The rows of Y fall into 3 groups, which share some directions, and each row is roughly a mix of its group's hidden directions.
Y (114 x 10):
array([[  5,   1,  22,   5, -24,   4, -24,  -6, -13,  23],
       [ -8,  11,   2, -22,  -4,  18,   5, -11,  36,  -7],
       [ -2,  -9,   6,   4, -35,   0, -26,  -3, -18,  -7],
       [  0, -35, -27,  -2,   3, -11,  -4,  -7,  18,  -6],
       [-10,   1,  -2,   9,  -8,  23,  13,  -1, -38,  -6],
       [  5,  14,   3,   1,  21,  22,   0,   5,  19,  30],
       [ -6,  34,  15,   0,  19,  -5,   6,  14,  14,  15],
       [ -2,  33,  28,  -1,   0,  10,   9,  12,  -5,  14],
       [ -9,  18,  11,  -6,  -8,  40,   2,  13,   6,   1],
       [ 19,   6,  -2,  -6, -17,  35, -19,   1,   9,  -8],
       [ 21,  12, -16,   1,  14,   3,  -5,  13,  32,  13],
       [ 30,  -6,  -5,  -4, -17,  29, -15,  -3,  10,  -4],
       [ -8,  17,  14, -24, -15,  32,  -5,   7,   2,   2],
       [  8,  -3,   9,  -2,  15,   3,   6,  19,  35,  20],
       [ -9,  14, -16,  -4, -22,  34,  -5, -10,  12,   3],
       [  4,   8,  19,  14,  -9,  19,  16,  12, -30,  11],
       [ 13,  -4, -23,  23,   6, -28,   5, -11, -14,   7],
       [  8,   4,   1,  -9,  10, -16, -16,  -4,  40,   9],
       [-12,  -8,   6,   6,  16, -40,   7,  -9, -13,  -2],
       [ -7,  -1,   8,   7,  27, -37,  10,   2,   6,   9],
       [  8,   3, -12,   6,  20, -11,  -1,  -5,  36,  19],
       [ -3,   4, -12, -17, -21,  33,  -8,   1,  19,  -5],
       [ -5, -21, -10,  15,  -1, -30,   4,  -3, -20, -19],
       [ 18,  -7, -30,  19, -10,  -4,  -1,  -9, -23,  11],
       [  1,   4,   3,   5, -24,  25,   1,   5, -34,  -2],
       [ -5,   4,   5, -13, -21,  25,  -8,  12, -28, -13],
       [  4,  13, -23,  -3,  27,   5,  23,   2,  15, -15],
       [ -1,  18,   9, -23,  -3,  37,   4,   6,  -1,  10],
       [  4, -22,  15,  -5, -12,  -9, -30,   1,  15,  18],
       [-33,  -2,  15,  -9, -10,  28,  -4,  10,  -7,  -7],
       [  9,   4,  -6,  14,  26,  16,  10,  14,   6,  29],
       [-11,  -1,   8, -20,   3,  -6,   0,  26, -22, -26],
       [-12,   5,  24, -18, -18,  23,   4,  19,  10,  -8],
       [ -3,  -7,  12,  20, -19,  -5,  -7,  -7, -35, -12],
       [ -7,  -9,  22,  12,  -5,  23,  16,  13, -27,  -4],
       [-22, -18,  15,  -2, -10, -12,   3, -14, -28, -14],
       [  9,   8, -25,  -1,  24, -24, -14, -18,   3,   5],
       [-12, -12,   1, -19, -23,  30, -11,   7,  15,  -2],
       [ -1, -20,   4,  26, -10, -20,  -8,  -8, -23, -14],
       [ -9,   2, -11, -16, -18,  32,  -3,  12,  21,   5],
       [-26,  -9,   2,   4,   3, -23,  26, -10, -19,   0],
       [ 16,  11, -18,  -2,  15,   0,  -3,   8,  37,   9],
       [  2,   8, -10,   6,  -2, -32,   1, -10, -31, -13],
       [ -4,   7,   2,   4, -22, -11,  -3,  -6, -41,  -4],
       [ -7,   3,  33, -26,  -4, -13,  -7,   2,  16, -12],
       [  5, -11,  -5,  12,  22, -37,   5, -10, -11,  -4],
       [  9,   9,   9,  15,  28, -11,  11,  19,  11,  21],
       [ 24,  29,   7,  21,  21,   0,   6,   4,  -8,   4],
       [ -1,  17,  -4,  -8,   8,   0, -13, -18,  37,  12],
       [ -7,  -2,  10,   4, -32,  -4, -14,  -4, -32,   5],
       [ -4,   0,  32, -19, -18,  16, -12,  14,  -3, -12],
       [ 10, -12,  16,   3,  22,   0, -15,  22, -26,  -8],
       [  1,  11,  19, -16,  11,  16,  -8,   4,  35,   4],
       [  0,   4,  -1, -12,  37,  -6, -15,  23,   5,  -9],
       [ 11,   0, -19,  23,  -7,  15,  -6, -24,  10,  21],
       [ 10,   4, -28, -10,   9, -30, -17,  -8,   9,  -1],
       [  4,   3,  -3,  17,  10, -38,   3, -12, -20,  -9],
       [ 24,  17,  -5,  -3,   3,  22, -18,  13,  24,   6],
       [ -3,  20, -30,   0,   3,  -4,  25,   0, -15, -16],
       [-23, -23,  21, -18, -10,  12,   4,  -9,  13, -10],
       [  1, -12,  24,   0,  20, -23,   7,  13, -23, -10],
       [  9,   1,  17,  12,   4, -14,   9, -23, -30, -14],
       [-12, -16,  23,  -4,  26,   5,  11,   8,  16, -20],
       [ 11,   8, -24,   2,  18, -20,  -7, -14,  21,  17],
       [ 19,  16,  14,  29,   4,   5,  -6, -16, -22,  -3],
       [-21,  14,  13,  -9, -18,  24, -13,   9, -19,  -7],
       [ -5,   0,   0,  -1, -26,  36,   4,  18,  12,   1],
       [-11,  -7,  29,   7, -16,  24,  19,  10, -10,  -2],
       [  1,  -4,  -2,  14, -10, -32,  -5, -10, -31,  -5],
       [ -1,  28,   8,  -5, -15,  31,  -5,  17,  -1,   9],
       [ -8,  12,   1, -20,   2,  38,  14,  11,  10,  -3],
       [  8, -11, -15,  -3, -19, -29, -26,  -8, -10,  -4],
       [ -1,   1,   2,  15,  -9,  -6,   1,   0, -46,  -2],
       [-26,  11,  31,  -5,   3,   7,  21,  10,  -1,   9],
       [-18,  -3,  -1,   6,  21, -36,  17,  -2,  -1,   6],
       [-19,  17,   9,  -9, -23,  18,  -5,  -5, -25, -11],
       [-10,  11, -17,  -9, -28,  26,  -6,  -5, -14, -11],
       [  6, -20, -26, -12,  15, -26,  -1,   0,   2, -17],
       [-25, -13,  10,  -1,  -6, -13,  11, -19, -24, -16],
       [ 13, -18,  11,   3,  15, -39,  -5,   5,   4,  -4],
       [  0, -15,  18,  28, -16,  12,   7, -25,  -7,   3],
       [-12, -27,  -1,   0, -10, -15,  17, -22, -20, -12],
       [  3,  -6,   2, -21,   7, -28,  -6,  29,  -1, -16],
       [  4, -33, -28,   1,   0, -17,  -5, -13,   4, -10],
       [ 10,   3, -21,  19, -15, -29,  -9, -12, -15,   0],
       [-10,  -7,   8, -15, -14,  38,  -2,  12,  14,   6],
       [ 11,  14,  -1, -14,  14,  10,  -9,  15,  26,  25],
       [ -6, -32,  16,  10, -12, -21, -22,  -1,  -1,  -5],
       [ -9,  16,   1, -12,  -1,  38,  20,   9,   1,   6],
       [ -5,   0,  -2, -25,  11,  26,   8,  12,  28,   2],
       [ -2,   5,  -6,  15,  -8, -28,   5,  -9, -34,  -8],
       [  7,   4, -21,  14, -14,  28,   5,   1,  15,  23],
       [  8, -20,  10,  10,   9, -19,  11,  21, -27,  -7],
       [ -8,  -1, -10,   2,  25,  -1,  29,   4,  -1, -28],
       [ -4,  12,   1, -21,  -3,  35,   5,  10,  19,  12],
       [ -2,  16, -20,   5, -13,  29,  20,   3, -19,   3],
       [ 10, -24,  -9,  13, -21,  -9,   5,  16, -24, -12],
       [ -3,  29,   8,   0,  27, -21,   0, -11,  12,  -6],
       [ 16,   1, -15,  -1,  17, -20, -12,  -5,  33,  -8],
       [ 13,  -6, -19,  18,  11, -28,  -6,  -8,  22,   3],
       [  7,   6, -15,  -3,   5, -12, -11, -10,  40,  12],
       [-17, -10, -11,   6, -16,  15,   6,  -6, -33, -15],
       [-11,  20,   0,   1,   4,  37,   6,  -8,  13,  17],
       [ -2,   2,   5, -24, -12, -29, -18, -12,   1, -20],
       [  8,   2,   9,   1,   1,  21,   1,  18,  31,  24],
       [-13,  11,  -2,   4,   1,  25,  29,   9,  17,  17],
       [-12,  17,  23, -13,  12,  28,  10,  11,  -7,   9],
       [-23, -17,  -4,  -5, -26,  -1,   4,  -3, -30,  -4],
       [  7,  -5,  21,  -9,   6,   6, -23,  16,  31,  -2],
       [  7, -21, -13,  24,  15, -30,   3,  -7,   1,  -8],
       [ 18,  -5, -17,  15,   8, -31, -14,  -9,  15,   6],
       [-18,   9,  27,   3,   4,  -7,  32,  -6, -13,   6],
       [  4,   7,   3,  13,  -5,  41,   9,   3,   6,  19],
       [ 13,   7, -22,  -1,  17, -10,  -4,   6,  35,   8]])
Here is one row from each group, named. Which group is each of the other rows in?
[42,  4,  1, 19, 11,  4, -5,  9,  0, 11] -> <99>
[ 10,  -8,  21,   2,  31, -19,   2,  18,  12,   9] -> <64>
[-10,  -3,  -3, -21, -34, -14, -20,   3, -10,  -2] -> <95>

[-17,  11,  -8,   1, -22,  34,  -1, -13,  12,  -5] -> <64>
[ -9,  -3,  18,   1,  -8,  19,   9,   8, -36, -12] -> <64>
[  8,  14, -17, -12, -19, -25, -16,  -8, -20,   2] -> <95>
[ 17,  21,   5,  23,  12,  -9,   5,   2, -31,   3] -> <99>
[-21,   2,  19,  -8,   5,  22,  26,  12, -11,  10] -> <95>
[ -8,  21,  11, -15,  19,  -3, -12, -25,  21,   7] -> <64>
[19,  7, 11, 13, 15, 18,  5, 25, 13, 21] -> <99>
[ 2, -1,  4, -4,  0, 24, 10, 22, 29, 20] -> <99>
[ -9,  24,  -3, -34,   8,   2,   3,  21,  11,   3] -> <64>
[-22, -22,  -6, -15, -29,  19,  -4,   6,  -1,  -1] -> <99>
[-5, 10, 29,  3, -6, 24, 22, 12, -9, 13] -> <99>
